Every row has a hidden score. How much higher is the second row's score than the first row's in each pair? 10 means about the same, 20 much higher and 0 much lower.
[-1.4  0.6 -1.3 -0.4  0.6  0.6 -0.7  0.4 -0.2]
[-1.2  0.1 -0.4 -0.9  1.1 -0.8 -0.5 -0.7 -0.3]: 6
[ 1.2 -0.4  1.7  0.4 -0.9  0.1  0.1 -0.4 -1. ]
[ 1.   0.5  0.7  1.4 -0.4  1.1  0.3 -0.3  1. ]: 5
[ 0.3 -2.2 -0.5 -0.7  1.1  0.5  1.8  0.9  0.4]
[-0.8  0.2 -0.3 -0.8  0.5 -1.  -0.4 -0.9  0. ]: 16
[ 0.6 -1.4  0.6 -0.1 -0.7 -0.2  1.7  0.1 -0.3]
[-0.2  0.7 -0.9  0.3 -0.8  3.2 -0.6  2.   4.4]: 16
[ 1.6 -0.4  0.8  0.6 -0.6  0.2  0.3 -0.9 -1.1]
[-1.   0.2 -0.9 -1.3  1.3 -1.1 -0.2 -0.6  0.2]: 19
[ 1.   0.4  0.5  1.  -0.6  1.2  0.8  0.2  1.2]
[ 0.3 -1.9 -0.3 -0.8  0.4  0.6  1.8  0.   0.4]: 15
[-1.   0.  -1.3 -1.3  1.2 -0.7 -0.1 -1.1 -0.1]
[ 0.1 -0.4  0.3 -0.4 -0.8 -1.1  0.3  0.6 -0.5]: 17
[-1.   0.5 -1.1 -0.7  0.3 -0.3 -0.5 -0.9  0.2]
[ 0.5  0.2  0.9  0.5 -0.5 -0.8 -0.2 -1.1 -1.2]: 1
[ 0.1  1.2  0.6  1.1 -0.9  1.5  0.1 -0.2  1.9]
[ 1.2 -0.1  1.6  0.6 -0.7 -0.6 -0.4 -0.8 -1. ]: 5
[ 0.7 -1.6  0.1 -0.9  0.4  0.7  1.8 -0.9  0.9]
[ 0.9 -0.6  1.4  0.3 -0.5  0.   0.1  0.3 -0.4]: 10
[-0.3 -0.9 -0.4 -1.5  0.8 -1.   0.2 -0.4 -0.4]
[ 1.6 -0.6  1.1  0.1 -0.6  0.7  0.5 -0.9 -1.1]: 0
[ 0.6  0.2  1.6  1.  -1.2 -0.6 -0.4 -0.4 -0.8]
[-0.4  0.4 -1.  -0.4  0.7 -0.6 -0.3 -0.2 -0.1]: 11
[-0.7 -0.5 -0.7 -1.3  0.7 -1.3  0.1 -0.4 -0.5]
[-1.4  0.2 -1.5 -0.9  1.5 -0.2 -0.4  0.  -0.4]: 6
[ 0.8  0.1  1.7  0.9 -0.9 -0.4 -0.2 -0.8 -1.1]
[ 0.2  0.9  0.5  0.9 -1.1  0.5 -0.3  0.7  1.4]: 18
[ 0.9 -1.6  0.4 -0.2 -1.   0.1  1.6  0.3 -0.3]
[ 1.2  0.1  1.2  1.6 -1.3 -0.8 -0.7 -0.4 -0.4]: 2
[ 1.6 -0.6  0.7  0.3 -1.4  0.6  0.6 -0.2 -0.7]
[-0.6  0.2 -1.5  0.2  0.6  0.3 -0.1  1.9 -0.2]: 12
[ 0.2  1.4  0.6  1.  -1.2  1.1  0.2 -0.6  1.6]
[ 1.3 -0.2  1.4  1.2 -1.7 -0.3 -0.1  0.  -0.6]: 10
[ 1.   0.6  0.4  1.4  0.1 -0.9 -0.6  0.2  0.2]
[ 0.5 -1.4  0.1 -0.4 -0.5  0.   1.7  1.1 -0.4]: 20
[ 1.3 -0.5  1.6  0.5 -0.8  0.5  0.2 -0.9 -1.2]
[-0.6 -0.3 -1.7 -0.6  0.4 -0.3 -0.1  0.6 -0.8]: 20
[-1.4  0.2 -1.  -0.6  1.3 -0.2 -0.4 -0.3 -0.6]
[ 0.8 -0.4  1.3  0.1 -0.6  0.   0.  -0.5 -0.9]: 8
[-0.9 -0.1 -1.7 -0.6  1.5 -0.4  0.2  1.  -0.7]
[-1.1 -0.2 -0.6 -1.5  1.4 -1.4 -0.1 -0.7  0.2]: 12
[ 1.3  0.3  0.7  1.2 -0.3  0.5  0.  -0.6  0.7]
[ 0.2  0.2 -0.4  0.  -0.1  1.7  0.7  1.3  0.2]: 20
[ 0.8  0.1  0.6  1.6 -1.1 -1.  -0.3  1.5  0. ]
[ 0.9 -2.1  0.1 -0.9  0.2  2.6  2.9  0.6  1.3]: 8
[-1.7  0.6 -1.1 -0.3  0.9  0.7 -0.9 -0.1 -0.2]
[-1.4  0.2 -1.5 -0.5  1.3  0.  -0.2  0.8 -0.5]: 9
[-1.4  0.8 -0.7 -0.1  0.2  0.6 -1.1 -0.2  0.2]
[-1.6  0.8 -0.7 -0.6  1.3  1.4 -0.2 -0.6  1.1]: 4
[-0.6  0.4 -1.  -0.1  0.4 -0.2 -0.4  0.3  0. ]
[ 1.4 -1.3  0.7  0.2 -0.3  0.6  0.6 -0.2 -0.3]: 3
[ 0.5 -0.2  1.1  0.4 -0.5 -0.6 -0.1 -0.7 -0.9]
[ 0.9 -2.3 -0.3 -0.1  0.5  0.4  1.9  2.  -0.1]: 11
[ 1.1  0.1  1.3  1.3 -1.  -0.7 -0.4 -0.3 -0.6]
[ 0.3  0.9  0.8  0.8 -1.3  0.2 -0.7 -0.1  1.1]: 18
[-0.5  0.7 -1.1  0.2 -0.3  1.  -0.9  0.4  0.6]
[-1.   0.1 -1.  -1.6  1.3 -1.  -0.3 -0.6  0.2]: 8
[-0.8 -0.2 -1.1 -0.7  1.3 -0.8 -0.1  0.2 -0.5]
[-1.5  0.4 -0.9 -0.8  1.1 -0.4 -0.5 -0.6 -0.1]: 12
[-1.   0.1 -1.2 -1.4  1.5 -0.8  0.  -0.7  0.1]
[ 0.6 -1.7  0.2 -0.6 -0.3  1.   2.2  0.7  0.2]: 12
[-0.8 -0.1 -1.2 -1.3  1.2 -1.  -0.1 -0.9 -0.3]
[-1.2  0.5 -0.4 -0.5  0.7 -0.4 -0.8 -0.7  0.1]: 10
[ 0.6  0.7  0.4  1.5 -0.8 -1.2 -0.6 -0.1 -0.2]
[ 0.1  1.2  0.7  0.9 -1.4  0.8  0.  -0.5  1.3]: 16
[ 1.  -0.1  0.4  0.9 -0.7 -0.7  0.1  0.3 -0.3]
[ 0.3  0.4  1.4  1.  -1.  -1.  -0.7 -0.3 -0.8]: 12
[ 0.3  1.   0.6  1.4 -1.   0.2 -0.4 -0.6  0.3]
[-1.4  0.7 -0.8 -0.6  0.6  0.1 -0.9 -0.7  0.1]: 16
[ 0.7 -2.4 -0.2 -0.4  0.4  0.8  2.   0.9  0.3]
[-0.6 -0.2 -1.7  0.   1.6  0.5  0.7  3.4 -0.9]: 9
[ 1.2 -0.2  1.6  0.7 -1.1 -0.1  0.1 -0.8 -1.2]
[ 1.  -1.6  0.3 -0.8  0.2  1.   2.  -0.6  0.7]: 11
[-0.8 -0.2 -0.1 -0.9  0.4 -0.9 -0.6 -0.5 -0.7]
[ 1.1  0.1  1.6  1.  -1.  -0.3 -0.3 -0.8 -1.1]: 1
[-0.5  0.5 -1.2 -0.1 -0.4  0.5 -0.7 -0.6  0.2]
[ 1.3 -1.   0.3  0.  -1.  -0.8  0.9 -0.3 -0.8]: 6
[-1.6  0.5 -0.9 -0.5  0.8 -0.1 -0.7 -0.2 -0.1]
[-1.1  0.9 -0.4 -0.3  0.7  2.5  0.8 -0.4  0.9]: 4
[ 0.9  0.5  0.4  1.1 -0.1  1.5  0.9  0.1  1.3]
[-0.8 -0.3 -0.7 -1.8  1.8 -1.   0.1 -0.4  0.3]: 18
[-1.3  0.8 -0.4 -0.5  1.1  1.1 -0.5 -0.8  1.2]
[-0.7  0.1 -0.9 -1.   0.3 -1.1 -0.2 -0.8 -0.1]: 18
[ 1.1  0.5  1.3  1.2 -0.8 -0.8 -0.4 -0.8 -0.6]
[-1.1 -0.2 -1.8 -0.7  1.6 -0.4  0.2  0.8 -0.9]: 16
[ 0.   0.9  0.9  0.7 -1.1  0.5 -0.6 -0.2  1. ]
[ 0.   0.7  1.1  0.6 -0.8  0.  -0.8 -0.6  0.5]: 8
[ 0.3 -0.1  1.   0.6 -0.6 -0.8 -0.3 -0.2 -0.8]
[-0.9  0.8 -1.3 -0.1 -0.4  1.  -0.8 -0.2  0.3]: 18
[ 0.8  0.3  1.6  1.  -1.1 -0.7 -0.4 -0.8 -1.1]
[-0.5 -0.3 -1.4  0.   1.6 -0.2  0.5  2.5 -0.9]: 10
[-1.5  0.6 -0.5 -0.4  1.   0.2 -1.  -0.4 -0.2]
[-1.4  0.9 -0.6 -0.6  1.4  1.3 -0.3 -0.7  1. ]: 7
[-0.3 -0.5 -1.4  0.2  2.1  0.   1.1  4.1 -0.9]
[ 0.7  0.7  1.2  1.2 -1.2 -1.  -0.6 -0.6 -0.7]: 15
[ 0.7 -1.9  0.1 -0.8 -0.1  0.1  1.4 -0.4  0.1]
[-1.4  0.  -0.9 -1.5  2.1 -0.8 -0.1 -0.6  0.2]: 7
[ 0.  -0.1 -1.2  0.3  1.1  3.1  0.4  0.   2.6]
[ 1.1 -1.1  0.7 -0.5 -0.3  1.2  0.7  0.  -0.2]: 16
[-0.5 -0.3 -0.1 -0.3  0.  -0.9 -0.5  0.6 -0.8]
[-1.3  0.8 -0.5 -0.4  1.1  1.5 -0.3 -0.4  1. ]: 3
[ 1.6 -1.1  1.  -0.2 -0.7  1.1  0.6 -0.2 -0.7]
[ 1.2  0.1  1.5  0.9 -0.8 -0.2 -0.2 -1.1 -1.2]: 6
[ 0.5  0.6 -0.2  0.7 -0.4  1.3 -0.2  2.5  2.6]
[ 0.8 -1.9  0.  -0.7 -0.2  1.5  2.4  0.6  0.7]: 10
[-0.7  0.7 -1.  -0.6  0.4 -0.4 -0.5 -0.7  0.2]
[-0.9  0.9 -1.2 -0.1 -0.4  1.3 -1.1 -0.1  0.5]: 14
[-1.1  0.2 -1.  -1.3  1.2 -1.  -0.2 -0.8  0.1]
[ 1.8 -0.6  0.8  0.3 -1.3  0.5  0.5 -0.4 -0.8]: 6
[-0.5  0.9 -0.8  0.  -0.2  3.6 -0.4  2.9  4.8]
[ 0.7  0.3  1.6  1.  -1.2 -0.6 -0.5 -0.3 -0.8]: 1
[ 1.3  0.4  1.1  1.2 -0.6 -0.5 -0.3 -0.5 -0.6]
[-1.1  0.3 -1.1 -1.1  1.1 -0.7 -0.2 -0.7  0.1]: 20
[-1.4  0.1 -0.8 -1.   1.4 -0.9 -0.2 -0.5 -0.2]
[ 1.6 -0.8  1.1  0.1 -0.3  0.9  0.6 -0.8 -0.9]: 1
[ 1.  -0.3  1.   0.2 -0.6 -0.6 -0.4 -0.4 -0.7]
[ 0.9 -1.6  0.3 -0.4 -0.8  0.4  1.9  0.3 -0.2]: 16
[-0.4  0.8 -0.9  0.1 -1.1  4.  -0.4  2.8  4.8]
[-0.2 -0.5 -1.2  0.   1.8 -0.6  0.8  2.4 -1.1]: 0
[ 0.2  1.1  0.4  1.  -1.3  0.2 -0.5  0.   1.2]
[-0.8  0.3 -0.8 -0.8  0.9  0.5 -0.3 -0.1 -0.9]: 6
[ 0.9  0.3  0.6  2.  -1.5 -0.6 -0.7  0.9  0.5]
[-0.8  0.7 -0.9 -0.6  0.7 -0.7 -0.4 -0.9  0.1]: 10
[ 1.7 -1.   0.9  0.1 -0.9  1.1  0.6 -0.5 -0.8]
[ 0.7  0.3  1.5  1.3 -1.3 -0.5 -0.5 -0.2 -0.7]: 12
[ 0.6 -1.3  0.1  0.  -1.3 -0.5  1.8  1.2 -1.1]
[-1.  -0.3 -1.  -1.5  2.3 -0.9  0.2 -0.5  0.2]: 0
[ 0.8  0.3  1.6  0.9 -1.1 -0.5 -0.4 -0.7 -1. ]
[ 1.   0.1  1.6  1.  -1.  -0.3 -0.3 -0.9 -1. ]: 8
[ 1.5 -0.9  1.3  0.4 -0.4  0.7  0.5 -0.9 -0.8]
[ 1.5 -0.3  1.1  0.8 -1.  -0.7 -0.9  0.3  0.4]: 17
[-1.1  0.4 -1.1 -1.3  1.1 -0.6 -0.3 -0.9  0.1]
[ 1.1  0.1  1.   1.3 -0.9 -0.7 -0.8 -0.1  0.4]: 4
[-1.4  0.8 -0.7 -0.5  0.9  1.3 -0.3 -0.6  1.1]
[-0.8  0.6 -1.1 -0.2  0.5  0.1 -0.6  0.1  0. ]: 12
[ 1.1 -0.8  1.2  0.2 -0.7  0.5  0.4  0.1 -0.5]
[ 1.7 -0.6  1.2  0.3 -0.5  0.9  0.5 -0.6 -1.1]: 4
[-1.2 -0.2 -1.1 -1.7  2.1 -0.8  0.1 -0.7  0.2]
[ 0.8  0.5  1.   1.2 -1.4 -1.  -0.3 -0.6 -0.7]: 11
[ 0.9 -1.2  0.6  0.  -0.9 -0.2  1.6  0.4 -0.6]
[ 1.  -0.4  0.1  1.3 -0.6 -0.8  0.6  3.7  1.1]: 10
[ 0.3  0.7  1.1  1.1 -1.3 -1.1 -0.7 -0.5 -0.8]
[-0.9  0.1 -0.4 -0.9  1.1 -1.1 -0.2 -0.6  0. ]: 9
[ 0.8  0.6  1.1  1.4 -0.9 -0.7 -0.5 -0.5 -0.4]
[ 1.2  0.2  1.   0.9 -1.2 -1.1 -0.8 -0.1 -0.4]: 14
[-1.6  0.3 -1.5 -0.8  1.4  0.2 -0.5  0.  -0.4]
[ 0.5 -0.2  1.1  0.7 -0.7 -0.6 -0.1  0.1 -0.7]: 8
